which system made each run
z148, seq 1 (8 x 22)
[[  2 -20  12 -19   6   5 -18  12  55  -1  -8 -12  -7  -1   3  14  22 -32
  -23  12  42  12]
 [-19   5 -42 -12   6  22  -9   5   7  13   4 -12 -18  -5  48  -1  54  22
    4  16  -9  -6]
 [-26 -17   1  -6  11 -13 -29 -40  30 -26 -27   2  17  15  22   4   7 -34
   23  -2 -22  -9]
 [  4  33   3 -29 -18  -3  16  25  -5 -37 -24 -21  15 -23   8  11  52 -21
  -12   8  -8   1]
 [ 13  11 -26  10 -20 -17  -2 -27 -31  16 -15   3  33  14  38  23   5   3
   13  16 -42  -5]
 [ 49 -13  32   8 -31 -27 -15  -6   9 -19   2 -18  14  -8 -17  28   6 -41
   15  -9  -1   9]
 [ 32 -10  -8  -1 -20   6  -2  28 -46  -3  29  10   4 -17  25  20  29  17
   -4  31  13  14]
 [ -1 -28  -5  28 -13  -1 -49 -28 -24   2  10  20 -11  17 -14   7  -4  -3
   53   1  -1   7]]
z148, seq 2 (8 x 22)
[[ 33  23  11  35 -43  -8 -17   7 -35   8  -7   9 -13   7 -30  12  -2 -11
   23   7   8  27]
 [ 32  -3  22  41 -13  -3 -16  16 -18   8  19  33 -23   7  20   3 -22  -3
   -5  17  22  38]
 [ -2  -8  -1  21 -13  17 -36  11   0  23   2  22 -38  17 -20   3   3  -3
   11  23  49  30]
 [-22  10   5  28  13  18 -25  13  20   0   7  23 -58   7  28 -26   9  -1
    6   6  17  27]
 [-46  15  -6  -2  14  12 -20  -2  27   4 -40  25 -18  23   6 -10   5 -20
  -11  25  29  15]
 [-20  48  -9   7  -1   5   3   4  40  11 -35 -12 -32  10  29 -17  28 -17
   -8  -2 -11  12]
 [ -3  13  -9  -7   6 -10   1 -13  44  19 -36  -2  16  18  45  13   5 -29
  -29  21  -7   4]
 [ 21  12 -16 -14 -19  -6  -5  -5  43  20 -13 -43   2  -2  20  25  47 -21
   -3   5  -7  -1]]
z170, seq 3 (8 x 22)
[[ 50  23  -4  14 -26 -11  19   5  19  38  11 -45 -12  -7  -9  13  10   7
   -2 -22 -17   0]
 [ 32 -58  11   0  10  -8 -10  -8  10   9  37   7  22  -2  29  25 -20   0
  -17  12  15   0]
 [ 13 -21  -8 -13 -16  16 -13  12 -22 -14  36 -26 -15 -29 -27  10  43  20
   35 -12   3 -10]
 [-10 -18   3  20  17  -4 -12 -17 -31 -28  24  32  -1  -1  47 -13 -14  13
   23  -6 -33  -1]
 [-22   7   7 -15 -14  -3  -2  -3 -39 -36 -26  12  26  -2 -57   1  -5 -13
   24  -2   0 -10]
 [ 10  53   7  34 -13  -9  26  15 -31  10 -12  20 -13   6  12 -19 -24   7
  -14  -1 -18  19]
 [  3 -11   5   7  -9  -1 -12  -9   6  32 -22  21  13  29 -39  17 -38 -14
  -12  22  42  11]
 [ 15  15  12  12  -1  16  12  37  21  18  24 -10 -53 -14 -16 -14   8  11
  -15 -11  34  18]]
z170, seq 4 (8 x 22)
[[-23 -46  13  -2  28  19 -25   5   1 -10  21  35 -17   4 -12  -7 -23   6
    0  13  46   7]
 [-47  17 -13  -8  13  30  -7  21 -12 -15   1   9 -40 -10 -14 -30  30  21
   15  -1  13   1]
 [-56  15  -8   6  31   6  -5 -21  14  -8 -32  29  -5  24  24 -28 -20  -6
   -3   3 -15  -3]
 [-29  36   2 -25   2   1  26   8  25  -4 -45 -15  12   2 -35  -9   2 -18
  -22  -6   8 -10]
 [  9  33 -18   5   4  -2  28   1  35  47 -17 -14  -2  11  37   1  -4   7
  -43   9  -7   1]
 [ 16 -31  -4 -20   5  -2  -3 -16  56  32   2 -33  16   5 -15  24  -1 -10
  -15  -5  18 -15]
 [ 24 -21  -3 -19  13   8  14  18  20  -1  43 -36 -10 -33  32   5  30  19
  -14 -13  -6 -12]
 [ -7 -43 -26 -16  10   1 -21 -34  -6  -5  19  -4  27  -2  28  17  19  13
   29   2 -28 -26]]
z554, seq 5 (8 x 22)
[[ -3 -26 -18  13  -2  20 -37   2 -31   0  33  25 -22   0  33   3  23  24
   25  21   8  10]
 [-27 -12  14  14  14   3 -29  -8 -17 -51  11  27 -21  -6  23 -21   8  -4
   38  -9 -18   7]
 [-18  25  14  -4 -16  -6 -10   7 -37 -57 -29  18   8  -6 -15  -7  19 -25
   23   7 -10   9]
 [ 10  48  12  26 -33 -22  -5  -7  -3  -4 -44   2  -1  16  -1   3   4 -36
   10   4 -19  22]
 [ 39  -1  29  19 -23 -20 -12   1  19   7 -16   6  12  14  -2  25 -18 -42
  -13  14  23  27]
 [ 34  -9   1  20 -21   6 -19  21  -1  31  16  10 -23   5  13  22  12   1
  -10  31  42  32]
 [-11 -30  -2  20  17  16 -36   0  14   7  24  25 -37   9  41  -5   4   7
    8  17  21  21]
 [-33 -17   6 -12  12  18 -30  15  -7 -48  12  20 -26 -15   7 -13  34  -7
   22   6  19   9]]
z513, seq 6 (8 x 22)
[[ 25 -16  22   1  -4  16   2  42 -16  -7  40   6 -25 -21 -20   2   2  13
  -13   5  43  17]
 [-34 -22 -35   2  17  27 -19  -6 -31  23  16  30 -12  10  14  -7   2  40
   14  22  10  -5]
 [-39  -1  20   6  15   7 -13  -4  -4 -40   0  16 -27  -5 -39 -31 -12  -1
   31 -28   1  -2]
 [-37  47  -6 -10  18   7  32  19  -8 -13 -25  13  -1  -4  26 -29   3   8
  -29   7 -15  -1]
 [-21  30 -13   4  -8  -2   1 -23  35  34 -46 -15  -3  26 -36  -7 -10 -15
    1 -10  -1  -4]
 [ 21  -1  29  -6  17  -7  21  18  57   5   3 -16  -8  -7  13   0 -13 -20
  -44 -11  21   8]
 [ -1 -26 -31 -35  -2  13  -9   2  18  30   0 -16  20   1   3  33  32   7
  -17  29  29 -13]
 [  9 -45   4  -1  12   4 -25 -17  32 -10  40 -26 -18 -13   6   1  16   3
   30 -28  -7 -10]]
z20, seq 7 (8 x 22)
[[-12  -7  -5  -3  29  24  11  18  31  14  35 -14 -46 -14   2 -27   3  31
  -12 -21  12  -6]
 [-48 -33 -23 -37  36  23  -6  -9  13  -5   8   1   6  -4  -5  -8   8  23
    2  -2   8 -30]
 [-30  15  -3 -33  11   3   8  -1  22 -39 -21 -28   3 -17  -6 -12  37 -13
    8 -22 -24 -21]
 [-17  17 -13 -19   7 -18  24 -26  13   0 -37 -10  45  12  20   4  -7 -13
  -17   0 -39 -24]
 [ 36  23   5  -6 -25 -19  28  -5  16  22 -16 -40  24   0 -35  16  -6 -11
  -13 -20 -16 -10]
 [ 40   0  -1  14   5  -9  36   2   9  38  29 -18   5  -4  19   3 -30  29
  -28 -15 -18  -8]
 [ 15 -31 -20  -5  -1  18   3   2 -14  31  43 -18  -6 -12 -35   5  -4  45
   13 -16   8 -20]
 [-15 -17   0  -5  24  12   7   3 -14 -30  41  -4 -20 -26   8 -26   5  34
   21 -31 -26 -18]]
z20, seq 8 (8 x 22)
[[ 42 -14   2  -2   6 -13  28  -3  33  33  22 -25  19  -3  25  18 -20   8
  -36  -7  -8 -11]
 [ 34 -27 -19 -14  -9  10   8   5   0  33  41 -34   1 -16 -11  25  20  34
    2  -7   5 -17]
 [  9 -36  -4  -2  15   5  -2  -8  -7 -19  50 -13  -8 -24  27  -8  12  29
   25 -24 -32 -19]
 [-16 -17 -13 -24  -2   1  -2 -11 -49 -35  10   3  35 -15 -13   4  13  19
   30  -3 -27 -26]
 [ -4  39   6  11 -15 -15   9 -12 -32 -32 -17  -1   8  -4  -4 -15   3  -5
   32 -23 -51  -6]
 [  4  24   8  18 -12 -19  20 -17 -37   4 -24  25  31  17 -23  -4 -52  -1
   -4  -2 -19  -1]
 [ 18  41  14  29 -19  -2  24  21 -17  24  -6   2 -23   3 -45 -15 -29  12
   -8 -14  12  14]
 [-13  -3  -2  25  26  16   8   6   3  35  18  24 -33  14  -6 -25 -45  32
  -17  -3  21   5]]
z804, seq 9 (8 x 22)
[[-23  26  27  26   8  -2   0   1   9 -10 -25  27 -27  19 -29 -32 -38 -17
   -1 -12  11  18]
 [-23  24   5   1  11   5  16  19   7  18 -31  31  -1  19   4  -8 -28  -5
  -47  28  33  15]
 [-11   2 -10   4  13   8  -1  -8  59  50 -19  -6 -15  24  -4  -1 -18  -7
  -26   4  26   3]
 [-18 -34  -1 -20  38   2   1 -10  49   4   4   5  11   6  43  -1 -14  -5
  -36   9  13  -9]
 [-30 -12 -30 -40  21  21   1  -1  36   6  -1 -28   0 -12  15   0  42   9
   -8   2   3 -23]
 [-21   2 -14 -15  18  -6   7 -26  23 -18  -3 -22   9  -8  35 -11  18   3
   15 -23 -53 -27]
 [ -4  14 -10 -37 -11 -12  19  -6 -16 -32 -24 -20  47 -12   1  14  30 -12
    2   0 -32 -22]
 [ 41  31  -6   4 -32 -19  27  -3 -11  11  -1 -38  19 -11   2  15  18   3
    6 -16 -42 -11]]
z513, seq 10 (8 x 22)
[[ 20 -27   4  -1  -2   8   9   5 -33  -2  44 -10   0 -16 -45  -1 -14  35
   21 -23   1 -18]
 [ -9  -8  -6   2  15  11  27   8 -47  -2  31  17   6 -12  -4 -21 -27  51
   -3 -10 -15 -17]
 [-21  17  -5   4   2   6  21   0 -35   6  -1   8   0   1 -59 -20 -32  32
   12 -21  -7 -14]
 [-10  28   9  11  19   6  41  16  -2  16   4   8 -18   0 -22 -33 -42  27
  -30 -21   1  -5]
 [-23   9 -12 -13  14  15  23   9   9  36 -14   2  -1  11 -46  -9 -29  20
  -29   1  30 -12]
 [-11  -9  -2  -8  25  23  14  14  41  28  20 -18 -33  -6 -24 -18 -13  22
  -20 -18  29  -7]
 [-38 -32 -16 -38  40  23  10   3  24   5  11  -3   7  -5  -7  -8  -4  23
  -25  -1  23 -26]
 [-29 -10 -17 -34  22  19  10  -1  27  -8  10 -32 -11 -19 -24 -14  21  20
   12 -29  -9 -32]]
z804, seq 11 (8 x 22)
[[  1  -7  26 -10  -1 -25   5 -22  12 -33 -21 -10  36   2 -37   3 -25 -32
   11 -24 -20 -16]
 [ 32  24   0  -9 -14  -3  43  40 -25   8  10 -10  15 -23  17   9  12  18
  -40  11  -1   2]
 [ 17 -21 -22  15 -13  -2 -13 -34  -1  47   9 -14   7  19 -33  13 -20  18
   29 -13 -11 -14]
 [ 20 -35  45  -9  16  -9   7  17   0 -47  35   9   9 -24  -3   0 -21 -10
  -13 -14  14   0]
 [-12   7 -35  -6  -5  30   5  23 -37  25  20   1 -21 -10 -15  -7  26  49
    8  11  14  -6]
 [-18  -2  20  25  13  -8 -11 -28   8 -16  -2  10 -14  11 -32 -25 -39  -6
   33 -38 -21  -5]
 [-15  20  18 -19   5   2  28  36 -29 -30 -13  25  16 -13  -7 -10  -9  -3
  -38  21  25   6]
 [  0  33 -26  21 -12   8  11  -7  18  62 -16 -16 -25  20 -26  -8 -12  17
    0 -10   2   1]]
z554, seq 12 (8 x 22)
[[ -2  33 -38  15  -8   2  11 -16 -16  41 -13   3   3  18  43   0   4  25
   -4  16 -32  -2]
 [ 12 -48  29   0  13 -16 -18 -26  31 -19  22 -10  12   0 -15   6 -27 -19
   14 -27  -3 -14]
 [ 16  13  -6 -13 -16   9  28  42 -55  -8  18   5   9 -23  -4   7  18  28
  -16  20  11   4]
 [-23   2 -27  29  10  -3 -18 -43   4  29 -12  14  -9  32  14 -11 -24  10
   28  -9 -31  -9]
 [ 16 -19  48  -9   6  -9   8  17   3 -48  22  -6   3 -22 -39  -6 -16 -17
   -5 -25  15  -1]
 [-12  41 -32   2 -17  10  17  16 -43  30 -25  17   5  10  -3   0   8  25
  -11  30   2   6]
 [ -2 -11  14  26  14 -10 -17 -34  51  13  -2  -8 -21  19  -8 -13 -32 -17
   15 -32 -12   1]
 [ 10  -7  23 -28   0   5  20  43 -15 -23  10   5  14 -22 -22   7   1  -2
  -36  16  44   7]]

runs to name
seq 13 (2 x 22)
[[ 46 -27  11   4 -29  -7 -18  -2  12  25  17 -21   4   0 -42  33  -1 -13
   11   0  29   6]
 [ 30 -14   9  11  10   4   7  26  -9 -10  47   6 -19 -24  54  -2   9  19
  -16   3  -1  14]]

z20
seq 14 (2 x 22)
[[ -6   5  -5  -3  27  17  18  17  25   0  34 -19 -37 -22  31 -25  17  29
   -8 -24 -14  -9]
 [-50 -15 -26 -21  17   7  -6 -33 -20 -12 -18  11  30   8 -13  -6  -4  14
   23   0 -20 -29]]

z804
seq 15 (2 x 22)
[[-10   0 -17  22  -5  10  -3  -3 -52  29   2  42   0  20  -3  -3 -29  31
   -1  27  12  10]
 [-14   9  23  25   0   9 -11  18 -12  -5   4  24 -42   2 -49 -26 -24   3
   16 -13  27  19]]

z513
seq 16 (2 x 22)
[[ 53  19   2  14 -24 -12  32  15  -8  42   9 -16  12  -1  -5  18 -17  11
  -29   2  -1   6]
 [ 34 -53   4   8  -1  -5 -11 -16   1  31  34   1  16   7 -19  23 -35  14
    3   2  17  -5]]

z804
seq 17 (2 x 22)
[[-10 -39  14   7  19  17 -16  15 -24 -21  48  26 -28 -12  -7 -16 -12  26
   15  -6  20   5]
 [-45  10  -1   4  12  26 -11  13 -23 -19   1  22 -36  -3 -35 -31   4  18
   22  -5  16   3]]

z804
seq 18 (2 x 22)
[[ 38  44 -16  23 -35 -10  15   6  -5  35  -7 -27 -10  -2  16   8  21   6
    4  -4 -31   9]
 [ 16 -46  19   8  15 -18 -12 -26  21   6   8  18  33  17  22  18 -43 -19
  -17   7   6  -1]]

z554
seq 19 (2 x 22)
[[-18  -1 -10 -20  12 -13   2 -25  40   5 -38  -5  38  18  30  11  -4 -26
  -21  12 -14 -15]
 [ 39  13   7 -19 -24 -16  15   9  33  12 -16 -42  20  -7 -17  26  18 -26
  -20  -3   2  -3]]

z20
seq 20 (2 x 22)
[[ 26 -20   1  -4 -15  -2 -13  -1 -10 -27  36 -29  -4 -29   6  11  39   7
   38 -22 -26  -8]
 [ -1   0  -3   1   0 -15   9  -9 -46 -28  -2  29  36  -1  48   4  -4   5
   -1  17 -35  -5]]

z554
seq 21 (2 x 22)
[[ 27  13 -22  -5 -29 -11  23  -9 -34  25  -4 -26  37  -3 -28  21   1  20
    8  -6 -29 -20]
 [ 49 -12  19  27  -9 -17  19  -5 -10  18  35  -9   4  -5 -17   4 -45  16
    0 -27 -14  -2]]

z513
seq 22 (2 x 22)
[[ -7  44 -28  -1 -13  19  24  31 -36  29 -11   2 -13  -1 -17  -6  15  31
  -15  17  13   6]
 [-14 -12   2  30  17   5 -12 -20  27  37   0  16 -27  28 -21 -18 -49   8
    4 -15  12   2]]

z513
seq 23 (2 x 22)
[[ 23  16   1  34   3 -20  15 -14   8  28   2  10   2  19  51  -4 -35   5
  -20  -3 -31   8]
 [ 25 -20  10 -11 -16  -3  -9   3  36  26  -6 -20   8   6 -39  29  -2 -24
  -16   7  42   7]]

z148
seq 24 (2 x 22)
[[ -2  -1  11   5  20  -5  36   1 -15  15   5  17  19   6 -25 -14 -63  23
  -32  -8   3 -11]
 [  0 -10   6 -16  15  10  29  13  16  27   9 -11   0  -5 -51  -5 -31  20
  -29 -13  31 -16]]

z804
seq 25 (2 x 22)
[[-26   3 -14 -22  12  12  -1  -8  56  30 -30 -21  -2  13 -29   1   3 -12
  -16  -1  24 -13]
 [ -9  -5   1  -9  35  -5  22  -6  41   0   7  -5   8  -3  58 -11 -13   1
  -33  -7 -23 -13]]

z804
seq 26 (2 x 22)
[[-23 -19 -32 -20  26   6   9 -20   6   7   8  -2  25   1  56   3   9  23
  -12   7 -27 -26]
 [  5 -32  -4 -26   2  -3  -3 -18  -2 -24  24 -32  18 -25 -16   7  21   8
   30 -28 -28 -33]]

z554
seq 27 (2 x 22)
[[  7  27  -6  39  -2 -12  14 -23   0  36  -6  -1 -10  21   4 -17 -41  17
    7 -22 -38  -3]
 [ 26 -16  31  -5   5 -10  15  13  39   8   2  -6  10   1 -20  12 -34 -23
  -40  -2  35   8]]

z148
seq 28 (2 x 22)
[[  1 -43  12  25  24   3 -27 -15   1 -15  43  23 -23   1  37 -11 -20  10
   20  -9  -6   5]
 [-28   4   4 -24  -5   6  -5  17 -49 -51 -16  24  20 -13 -18  -3  19  -6
   12  16   7  -4]]

z513
